Here are the same points, seen from different sides; a view may also be mirrored.
A view may leave some points out, and in a few views one point is out of place. Which views, in the order they come, and which point in each? Write none if none.
Scene 1:
view 1:
  Lar [ -9  -8   0 -13 -15  10   4   7  12   8  26  18]
  zekor [ -9 -13   3 -12 -17   3   0   9   5  11  19  -1]
  tuzo [-11 -13  -6 -11 -14  -6 -19  -2  -5  20  -3 -11]
  rubot [-11 -11  -8 -11 -13  -3 -18  -3  -2  20  -1  -4]
  Nebi [-11 -11  -6 -13 -15  -2 -14   1   0  15   2  -2]
  tov [ -9 -14   2 -13 -18   1  -1  10   4   9  17   0]
  Rinu [ -8 -13   1  -9 -15   1  -6   2   1  19  14  -7]
  Vin [-14 -12  -6 -19 -18  -4 -13   9   2   4   3   5]
view 2:
  tuzo [ 12   7   5  -2  25  -1  10  10 -22  11  -2  -8]
  Lar [ -8 -27  -6 -19   9   6  -7   0 -28  -1   3   6]
  Rinu [ -3  -6   4  -3  16   0   3  11 -21   3  -4  -2]
  Vin [  9  -5  -5 -13  20  -3   7  -8 -27   6   4  -6]
  Nebi [  9  -1   1  -8  22   1   6   6 -24   9   1  -4]
  rubot [ 13   2   4  -6  25   2   6  11 -23  12   0  -5]
view 3:
  zatov [-30  33  64  15   9 -17   3 -25 -46   2  38  15]
  Vin [-35  41  67   6   8 -21  15 -18 -41 -10  50  26]
  tuzo [-40  32  58  15   4 -17   8  -2 -49 -12  57  35]
  zekor [-35  29  59  20   6 -15   0 -13 -51  -1  44  22]
  tov [-30  32  64  13  10 -17   4 -23 -44   0  42  18]
  Rinu [-35  29  59  19   6 -15   1 -13 -50  -2  45  22]
  rubot [-42  37  59  15   4 -19   8  -4 -51 -12  53  30]
  Nebi [-39  37  61  13   5 -19   9  -9 -49 -10  50  28]
  Lar [-34  44  67  14  11 -22   5 -31 -49   1  29   4]
view 4:
  Meb [-12  48  -5  30 -16  21 -17 -17 -20 -10  10   2]
  zatov [  3  36 -11  24 -11  28 -21 -26 -11 -19  13 -27]
  tuzo [  7  31  -2  17  -3  29  -7 -14 -18  -6  11  -4]
  zekor [  0  38 -10  24 -12  28 -21 -26 -12 -18  14 -25]
  tov [  2  36  -9  21 -10  29 -20 -26 -12 -16  16 -25]
  Rinu [ -4  41  -8  27 -13  25 -19 -22 -15 -15  11 -13]
  rubot [  1  37  -3  23  -7  25 -10 -14 -19  -8   8   0]
  Nebi [  2  35  -4  21  -7  27 -11 -17 -17  -9  11  -6]
  Lar [ 14  30 -14  26  -7  26 -20 -26  -7 -25   3 -36]
view 5:
  tov [-46  -7  -8   8   5  18 -24 -22 -24 -11   7  -4]
  Nebi [-34 -13  -7   1  -4  15 -19 -14 -12  -9   3   3]
  zekor [-45  -7  -6   8   6  18 -21 -23 -26 -11   8  -7]
  Rinu [-35  -8  -5   4   3  15 -15 -18 -22  -6   5  -7]
  zatov [-47  -8  -6   8   7  19 -21 -24 -26 -14   9  -7]
  Meb [-22  -9  -3  -1  -1  10  -9 -11 -17   3   0  -9]
  Lar [-53 -13  -4   8   8  26 -17 -27 -28 -30  14  -5]
  rubot [-29 -15  -7  -1  -6  14 -16 -11  -9  -7   1   3]
  tuzo [-27 -12  -8  -1  -7  11 -19 -10  -8  -1  -1   3]
  Vin [-45 -13 -12   5  -4  18 -29 -17 -11 -14   4   9]
Views with a point moved: view 3, view 4
  view 3 moved: zekor
  view 4 moved: tuzo
Scene 2:
view 1:
  davir [ 35 -30  45   6   4  -8  -3]
  bupoz [ 41 -20  38   0   9   1 -24]
  Tel [ 38 -19  25  19  -1  -2   5]
  muvag [ 19 -26  49   3  -9   4  -9]
  gil [ 28 -19  15  15  -4   5 -16]
  Miko [ 32 -25  26   2   7  11   4]
  koleg [ 19 -24  35  25  15  10  -5]
  vis [ 30 -34  22   1  36  -1 -12]
view 2:
  gil [ 10 -25   8  -1 -14  -9 -35]
  Miko [ 28 -36  -2   9 -12   2 -47]
  kavo [ 27 -18   2  -5  -9  -8 -37]
  koleg [ 17 -35  19  12 -26  13 -39]
  muvag [ 25 -20  -1  30 -22   1 -27]
  davir [ 38 -19  -1  16 -31   1 -40]
view 3:
  Tel [ 23 -24 -12 -18 -21   4  32]
  muvag [ 27 -34 -23 -23  14  11  30]
  davir [ 24 -24 -15 -24   1   5  14]
  gil [ 22 -39  -7 -28 -12  -8  45]
  Miko [ 27 -32  -1 -32 -12  16  30]
  bupoz [ 10 -21 -13 -32  -4  -8  24]
  kavo [ 19 -20  -4 -29 -11  -5  42]
  koleg [ 24 -49  -2  -8  -7   8  26]
view 4:
  Tel [ 14   0   1 -13 -22 -36   5]
  muvag [  7   9   2  19 -12 -20  -2]
  bupoz [ 24  -9 -17  13  -5 -33   0]
  gil [ 12 -11  -1  -2 -10 -31  23]
  Miko [  5 -16  -1  -4 -19 -27  -5]
  koleg [ -5   1 -20   0 -22 -27   9]
  davir [ 22   5  -7   6 -23 -24  -8]
  kavo [ 22 -11   1  -5  -6 -39   8]
view 5:
  gil [ 12  28  15 -34 -32  39   7]
  Tel [  8  32   7 -54 -21  49   4]
  koleg [ -1  30   1 -48 -41  49  27]
  vis [ 19  46 -17 -33 -25  39  32]
  davir [ 12  18 -15 -56 -24  40  11]
  bupoz [ 11  14  -7 -33 -16  34  20]
  muvag [  5   8  -4 -56 -37  27  13]
  kavo [ 11  34   4 -50 -17  32  27]
view 6:
  kavo [ 32   9   6 -22  25   8   7]
  Miko [ 33  -1   3 -36  16   5  26]
  gil [ 23  -3   2 -31  27  17   3]
  Tel [ 37  -6  11 -19  14  14  15]
  koleg [ 19 -24  16 -36  20   5  19]
  muvag [ 46 -11  20 -49  32   3   9]
  vis [ 10   1  11 -34  36   8  44]
  davir [ 46  -7  23 -31  33   7  25]
Views with a point moved: view 3, view 5
  view 3 moved: bupoz
  view 5 moved: kavo
Scene 3:
view 1:
  Zedas [ -4  10 -19  -5  -4   7  16  29]
  rolu [  5   7 -17 -10 -11 -10  23  34]
  nezuv [ 17  14  -7 -12 -27  20   6   9]
  bago [  2  10 -10  -4  -7   4  13  14]
  Firi [ 11   8  -4  -8 -15  -6  16  10]
  lega [ 32  10 -13 -24 -45   4  18  33]
  bemi [-10  11 -19  -1   3  10  14  25]
  lel [ 11  13 -13 -11 -21  18   9  18]
  suro [ 16  10 -14 -15 -26   6  16  26]
  guva [ 26  11  11 -12 -31   1   8 -14]
  vun [ 22  10  -4 -14 -30   5  12  11]
view 2:
  bemi [ 56  14 -30  -9  49   4   8  10]
  lel [ 39  22 -37  -8  22  -1   3   2]
  nezuv [ 36  20 -40  -9  11  -7   0   4]
  guva [ 21   1 -45 -12   4 -12 -23  16]
  bago [ 44   9 -34 -10  37   1  -3  12]
  suro [ 28  24 -36  -5  27   9  -2  -1]
  Boz [ 43  16 -32  -7  44   9   1   7]
  rolu [ 32  17 -30  -5  51  19  -5   4]
  Fev [ 32  22 -35  -6  29   7  -1   1]
view 3:
  Zedas [-42 -33 -58 -10 -25   5  44  31]
  Firi [-47 -50 -39 -28 -36   7  42  38]
  lel [-51 -45 -55 -14 -28  16  35  52]
  turik [-42 -48 -60 -32 -43  23  38  38]
  nezuv [-53 -52 -53 -20 -32  22  32  59]
  bemi [-38 -31 -65 -13 -28   8  44  26]
  Boz [-44 -36 -52 -13 -26   3  43  33]
  suro [-54 -45 -42 -11 -23   5  38  52]
  bago [-43 -42 -53 -22 -34  10  42  35]
  Fev [-51 -44 -46 -12 -25   6  39  48]
  rolu [-46 -37 -40 -11 -22  -7  47  32]
  guva [-55 -67 -34 -42 -47  22  33  57]
  vun [-55 -54 -38 -23 -32  12  35  56]
  lega [-65 -52 -28  -5 -16   1  34  69]
view 4:
  lega [-16 -24 -23   3   1  53  20 -39]
  bemi [-9 -7  9 -6 27  6 16 -6]
  vun [ -3 -16 -14   8  12  38  26 -20]
  Boz [-17 -12   4  -9  19  18  14 -24]
  Zedas [-20 -12   4 -13  20  14   9 -20]
  turik [ 0 -8 -3  5 24 17 22  2]
  bago [ -9 -11   2  -2  21  17  19 -15]
  lel [-13 -17 -14  -1  15  30  12 -12]
  Fev [-14 -17  -8  -3  13  31  16 -24]
  rolu [-18 -13   8 -10  15  21  19 -39]
  guva [ 14 -12 -15  23  15  39  40  -9]
  Firi [ -2 -11   1   5  17  25  29 -23]
view 5:
  rolu [ -7  -8  -5 -18 -11 -33  -5  10]
  Fev [  7   8  -4 -25  -1 -32  -1   5]
  turik [ 13  16 -32 -33   0 -31 -23   3]
  nezuv [ 20  24 -12 -33   6 -31  -4   0]
  bago [  5   6 -20 -26  -4 -31 -16   7]
  suro [  8   9  -1 -25   0 -33   4   3]
  Zedas [  2  -1 -10 -19  -5 -23 -17  17]
  guva [ 14  27 -30 -44   3 -52   0 -19]
  lega [ 10  13  13 -26   3 -40  24  -6]
  lel [ 15  15  -8 -28   3 -27  -6   7]
  Firi [  1   6 -22 -29  -6 -42  -7  -2]
  bemi [  3  -1 -16 -19  -6 -19 -25  20]
  Boz [  1  -1 -10 -20  -6 -27 -13  13]
  vun [ 11  17 -11 -33   2 -41   4  -6]
Views with a point moved: view 4
  view 4 moved: bemi
Scene 4:
view 1:
  Buvi [  0  -5  27  18  47   0  11 -38]
  Nof [ 10   3  28  -1  31  -3   6 -33]
  ruze [ 26   6  14   2  28 -15  -2 -26]
  Dugul [ 16  -3  24   6  27  -6   1 -33]
  Mupe [  1  16  10  17  15   8  -6 -36]
  sumaz [ 20   6  34  21   3   7 -16 -19]
  Dor [ 11  -2  18  14  16   2  -2 -41]
  dimin [ 15   8  15  14  26  -6 -10 -23]
  vup [ 12   7   1  13  28  -8  -8 -33]
  sabo [  4  10  16  -4  37  -6   4 -34]
  ziraz [  9   1  23  15  25   1  -4 -31]
view 2:
  Nof [-36 -17  65   4 -47  11  -3  -6]
  sabo [-47 -22  57   3 -41  11   6  -7]
  vup [-48  -5  53  12 -23  15   4   3]
  fogem [-46 -13  54  13 -12  17 -13  10]
  dimin [-32  -6  55   9 -27  19   4   5]
  ziraz [-33 -12  62   6 -30  17  -9   2]
  Dor [-39  -7  62  14 -31  16 -18  -2]
  Dugul [-35  -8  66   7 -41  11  -5   1]
  ruze [-38   0  58  14 -41  11  11   4]
  sumaz [ -8  -2  56  17 -28  30 -16   2]
  Mupe [-40 -18  46  16 -20  24 -13  -5]
  Buvi [-43 -30  72  -7 -34   4 -10   9]
  tuno [-47 -25  49  21 -31  14 -12   1]
view 3:
  ruze [ 26  -3  18  17  25  16 -16  12]
  ziraz [ 15 -10   5  23  34  29  -2  10]
  Nof [18  9 13 21 31 22 -7 10]
  Dugul [22 -7 13 20 28 24  2 13]
  Mupe [  7 -16 -12  32  29  24 -12   7]
  sabo [20  5  5 23 14 25 -4  1]
  tuno [ 5 -6 -7 32 18 19 -7 17]
  vup [ 12 -12   5  16  21  26 -21  10]
  Buvi [ 6  8  7 19 23 41 12 13]
  sumaz [ 20 -22   3  31  61  17  -7  11]
  dimin [ 17  -8   8  19  36  24 -17   8]
  fogem [ -2 -17  -4  20  28  33 -15  17]
  Dor [ 15 -20   2  25  28  25   1  16]
view 4:
  Dugul [ -9   2 -12 -27 -12   2 -17   7]
  Nof [-16  -3 -21 -27  -9   2 -15  10]
  tuno [ -9 -20 -13  -8  -6  -3 -18  -5]
  vup [  5  -9  -4 -13  -8 -10 -24  11]
  sumaz [ -1   9 -17 -23 -22   8 -47 -15]
  dimin [  2  -3 -12 -21 -16  -8 -31   6]
  fogem [ -2  -6   0   0 -15 -12 -24  -4]
  Buvi [-26   0 -15 -14 -21 -13  -3   7]
  Mupe [ -6 -11 -15   0  -7  -2 -33  -4]
  Dor [ -8   2  -7 -12  -8   6 -22  -3]
  sabo [-12 -12 -22 -20  -5  -6 -15  19]
  ziraz [-10   3 -13 -16 -16  -3 -24   2]
view 5:
  fogem [-21 -23 -20  12 -21  -1  -1  16]
  Dugul [  3 -38 -33   7 -15 -10  -5   2]
  Nof [ 13 -37 -33   7 -21  -9 -12   3]
  Dor [ -7 -31 -26   9 -17 -18  -4  11]
  sabo [ 13 -34 -34   6 -21   4 -16  14]
  ruze [  7 -35 -38  12   0   2   0   6]
  vup [ -8 -30 -28  10  -8   6  -4  18]
  Mupe [ -6 -20 -14  18 -19  -9  -9  22]
  Buvi [ -2 -37 -33   1 -41   0 -10  -3]
view 6:
  Dor [  4  18  -9  21 -12 -16 -31  20]
  tuno [  1   4   1   5  -9 -10 -38  19]
  Buvi [ -7  12 -13  13 -29  -1 -30  -5]
  sabo [ -9  25   0   1 -13   3 -30  10]
  Mupe [  8  11  -1   2  -7 -24 -29  19]
  Dugul [  1  28  -8  21 -13  -4 -32  10]
  vup [ 12  17   1   9  -6  -2 -18  17]
  Nof [ -8  30  -6  13 -15  -3 -37   8]
  dimin [ 16  26  -1  11  -5  -8 -25   8]
  ziraz [  6  22  -9  15 -13 -14 -29   8]
  sumaz [ 24  34  -9  22  -1 -34 -38   7]
Views with a point moved: view 3
  view 3 moved: Nof
Scene 5:
view 1:
  vomu [-22 -18  57   9  -1 -21]
  fum [-25  -8  60  21  -1 -25]
  rafon [-32 -17  63  17 -14 -27]
  gep [-24  -8  64  28 -10 -29]
  zilum [ -5 -12  52  31 -18 -23]
  bapo [-24 -16  65  12 -14 -33]
  kivur [ -2  -9  57  22 -15 -32]
  sipu [-12 -20  77  24 -37 -18]
  pena [ -5  -9  56  27 -21 -28]
  Lese [-26 -20  61  17  -5 -27]
  vem [-19 -27  59  19  -5 -25]
  Leza [  8 -12  50  38 -16 -25]
  venef [-17 -15  69   9 -13 -14]
view 2:
  pena [ -9  36 -16  15  15   5]
  vomu [  9  21 -13  -6  14  20]
  bapo [  0  16 -27   4  12  17]
  rafon [  3  11 -23   1  18  10]
  sipu [-24  24 -28  -2   8  -7]
  Leza [-16  47  -4  15  21   7]
  zilum [  1  39 -20  11   8  14]
  venef [ -2  20 -17  -7   2   9]
  kivur [ -8  37 -16  14  12  14]
  Lese [  2  15 -17  -1  19  18]
  vem [ -3  22 -14  -5  22  19]
  gep [ -2  14 -12  14  17   9]
  Solig [ 12  12 -21  -9   8  14]
  fum [ 6 14 -8  7 15 15]
view 3:
  kivur [  9 -20  -5 -11 -25  -7]
  gep [ 17  -3   7  -1 -20  -9]
  bapo [  2  -3  14  -7 -25  -2]
  vomu [ 13  -6  21 -16 -35  -8]
  Lese [ 12  -2  18 -13 -24  -7]
  venef [ 11   1   7 -14 -37   5]
  vem [ 13  -6  15 -21 -22  -6]
  sipu [  4   8 -16 -16 -20  10]
  rafon [  7   5  15  -7 -24  -7]
  fum [ 19  -5  16  -4 -28 -10]
  pena [ 10 -14 -10 -11 -24 -11]
  Leza [ 20 -25 -16 -19 -19 -14]
  Solig [  6   6  21 -12 -38  -3]
view 4:
  pena [  8  -2 -71  22  48 -35]
  kivur [  6  -4 -69  30  43 -35]
  Solig [ 18   2 -32  23  47 -33]
  venef [ 11  -4 -43  16  38 -33]
  gep [ 24 -10 -58  22  52 -38]
  vomu [ 19   0 -42  31  44 -25]
  sipu [ -5 -12 -57   0  50 -36]
  zilum [ 12  -1 -73  21  48 -28]
  vem [ 14  -9 -49  29  51 -21]
  rafon [ 18  -6 -43  22  57 -36]
  Lese [ 19  -7 -45  29  53 -29]
  Leza [  7  -5 -85  24  44 -23]
  fum [ 28  -6 -51  28  47 -33]
  bapo [ 11  -7 -45  28  53 -39]
view 5:
  gep [  3  -6  18  56 -41 -25]
  Lese [  8   0  14  67 -43 -35]
  sipu [-17  22  17  55 -32 -22]
  zilum [ 13  11  23  44 -35 -23]
  fum [ 10  -9  20  64 -38 -30]
  bapo [ -2   2  20  64 -45 -39]
  vem [ 13   9  16  68 -44 -32]
  kivur [  8  10  33  48 -41 -28]
  Solig [  2  -2  15  74 -31 -45]
  venef [ -1   7  23  70 -28 -34]
  pena [  6  10  27  43 -37 -26]
  rafon [  0  -2  11  64 -41 -37]
  Leza [ 18  17  31  39 -38 -15]
view 6:
  vem [ 11   3  40 -41 -13   5]
  sipu [ 27   0  26 -18  -4 -12]
  bapo [  7   2  30 -29 -15  12]
  Solig [ 15   5  38 -45 -17  14]
  zilum [ -2 -10  32 -29 -12 -17]
  gep [  5  -9  40 -25 -22   3]
  venef [ 15   7  41 -36  -8   1]
  rafon [ 13  -5  33 -34 -19  11]
  Leza [-10 -13  33 -25  -5 -25]
  vomu [  2  -1  40 -46 -11  10]
  fum [  2  -7  45 -34 -20   7]
  Lese [  6  -7  36 -37 -13  12]
  kivur [ -7   0  31 -25 -10 -10]
Views with a point moved: view 2, view 6
  view 2 moved: zilum
  view 6 moved: vem
